In the rows, 128 means zero.
Families of rows that turns and mirrors carry onto each other, the same ones carrying the whole set onto itself: the rest of each named row's family, in list order
4 families of 8 rows
K_30: [137 137 101 131  99 142 122 140 117 134 159 139 102 131 136 144 151 157
 127 116 145 111 117]
K_928: [152 129 110 134 109 153 123 146 108 143 147 121 104 132 148 124 138 176
 138  99 124 100 115]
K_448: [154 133 119 150 122 153 132 149 118 132 130 110 106 138 124 119 117 174
 140 100 135 115 112]
K_980: [125 127 132 143 104 153 131 144 107 116 156 160  98 130 134 122 108 162
 156 124 162 105 130]
K_13: [125 142 117 138 111 139 126 143 103  88 124 123 116 139 124 124 108 147
 145 129 156 122 116]
K_908: [147 127 126 139  91 158 119 143  87 118 154 130 125 125 171 137 124 163
 144 127 138  92 132]
K_719: [134 156 138 134 120 143 139 152 121 121 117 112 123 138 134 149 119 183
 139 119 113 106 131]
K_556: [136 146 121 143 121 139 134 137 130 136 145 148  93 145 116 126 112 171
 150 107 150 114 121]
K_177: [139 157 135 118 106 128 134 141 121 124 154 130 109 145 145 153 140 148
 129 127 126 108 131]
K_308: [138 148 132 132 106 149 130 150 121 138 139 126 118 129 150 157 141 184
 133 120 112  95 133]
K_480: [149 134 138 163 109 157 132 148 102 101 130 114 126 133 138 128  95 161
 147 128 153 115 128]
K_680: [135 132 107 144 106 160 124 152 117 140 134 128 111 120 135 143 143 191
 134 109 129 102 120]
K_252: [120 137 126 122  98 143 127 139  93 114 157 160 107 136 157 132 111 162
 159 125 147  95 136]
K_342: [138 134 132 152  90 159 107 143 105 122 141 139 120 113 158 141 137 174
 145 137 136  90 126]
K_500: [131 139 113 146 121 155 132 154 118 122 112 114 116 129 120 135 120 189
 140 108 130 112 119]
K_80: [145 114 123 155 100 168 123 152  92 113 144 126 113 120 146 117 116 164
 146 120 153 104 121]
K_637: [130 145 128 155 108 143 133 135 112 111 144 152 114 140 128 138  92 163
 156 129 169 115 134]
K_384: [137 142 128 133  90 140 119 137 109 117 163 144 111 130 154 148 142 144
 133 139 147 103 129]
K_226: [159 157 131 144 122 137 136 140 119 128 127 104 124 150 137 141 109 171
 139 110 124 114 125]
K_484: [136 166 116 137 120 126 134 127 124 131 136 142 113 155 127 144 103 172
 152 111 143 114 128]
K_123: [131 144 141 155 109 152 118 147 106  97 109 120 128 127 138 131 105 172
 154 136 137 105 124]
K_538: [132 156 147 125 105 130 131 141 108  96 141 127 118 144 145 142 117 139
 140 142 138 110 132]
K_776: [130 159 115 114 113 125 128 129 111 134 145 148 108 153 147 140 116 171
 153 108 128 100 130]
K_849: [157 153 123 128 109 138 127 137 109 140 144 116 123 145 160 146 129 172
 137 108 113  98 129]
K_265: [152 147 140 147  99 147 129 139  95 108 140 118 139 138 164 148 103 160
 145 134 138 102 139]
K_400: [129 140 121 121 113 139 129 140 117 139 155 154  88 142 136 122 125 171
 152 104 135 100 123]
K_112: [131 127 119 162 100 164 108 146 104 110 122 131 120 113 138 126 122 178
 150 129 148 102 115]
K_241: [129 137  94 135 114 141 128 143 112 113 131 124 106 137 115 128 127 159
 135 109 152 125 109]
K_599: [137 151 154 145  99 148 117 143 108 108 129 128 129 127 158 145 120 169
 148 145 125  93 133]
K_942: [131 128  99 145  96 149 114 139 103 110 148 140 109 124 133 131 134 152
 138 125 165 114 113]
K_994: [125 154 123 133 102 134 130 129  99 109 144 152 125 146 150 147  95 163
 159 130 153 104 140]
K_460: [130 157 128 121 121 127 139 144 116 103 126 115 112 151 124 136 115 150
 137 121 133 122 122]

The rest of the family of K_252: K_980, K_556, K_637, K_484, K_776, K_400, K_994
The rest of the family of K_177: K_30, K_13, K_384, K_538, K_241, K_942, K_460

Families of rows that turns and mirrors carry onto each other, the same ones carrying the whole set onto itself: the rest of each named row's family, in list order
3 families of 5 rows
K_411: [124 127 121 100 113 135 123 140 130]
K_891: [107 128 123 110 114 105 125 132 137]
K_306: [ 95 131 113 139 113 128 133 105 118]
K_539: [104 127 109 107 119 118 125 119 120]
K_625: [112 151 122 150 117 148 135 117 136]
K_215: [122 133 127 113 106 127 130 149 149]
K_681: [ 94 133 128 156 113 132 139 131 131]
K_971: [130 138 133 107 126 130 115 134 133]
K_249: [114 136 130 142 105 144 138 149 145]
K_549: [128 130 132 128 104 155 129 140 133]
K_513: [ 90 128 124 136 118 108 130 120 126]
K_260: [111 133 127 152 104 150 136 119 126]
K_377: [106 138 118 112 137 118 119 123 120]
K_464: [ 95 146 112 139 132 130 131 113 122]
K_244: [133 147 135 131 114 149 125 131 142]

The rest of the family of K_244: K_625, K_971, K_377, K_464
The rest of the family of K_306: K_411, K_539, K_549, K_260

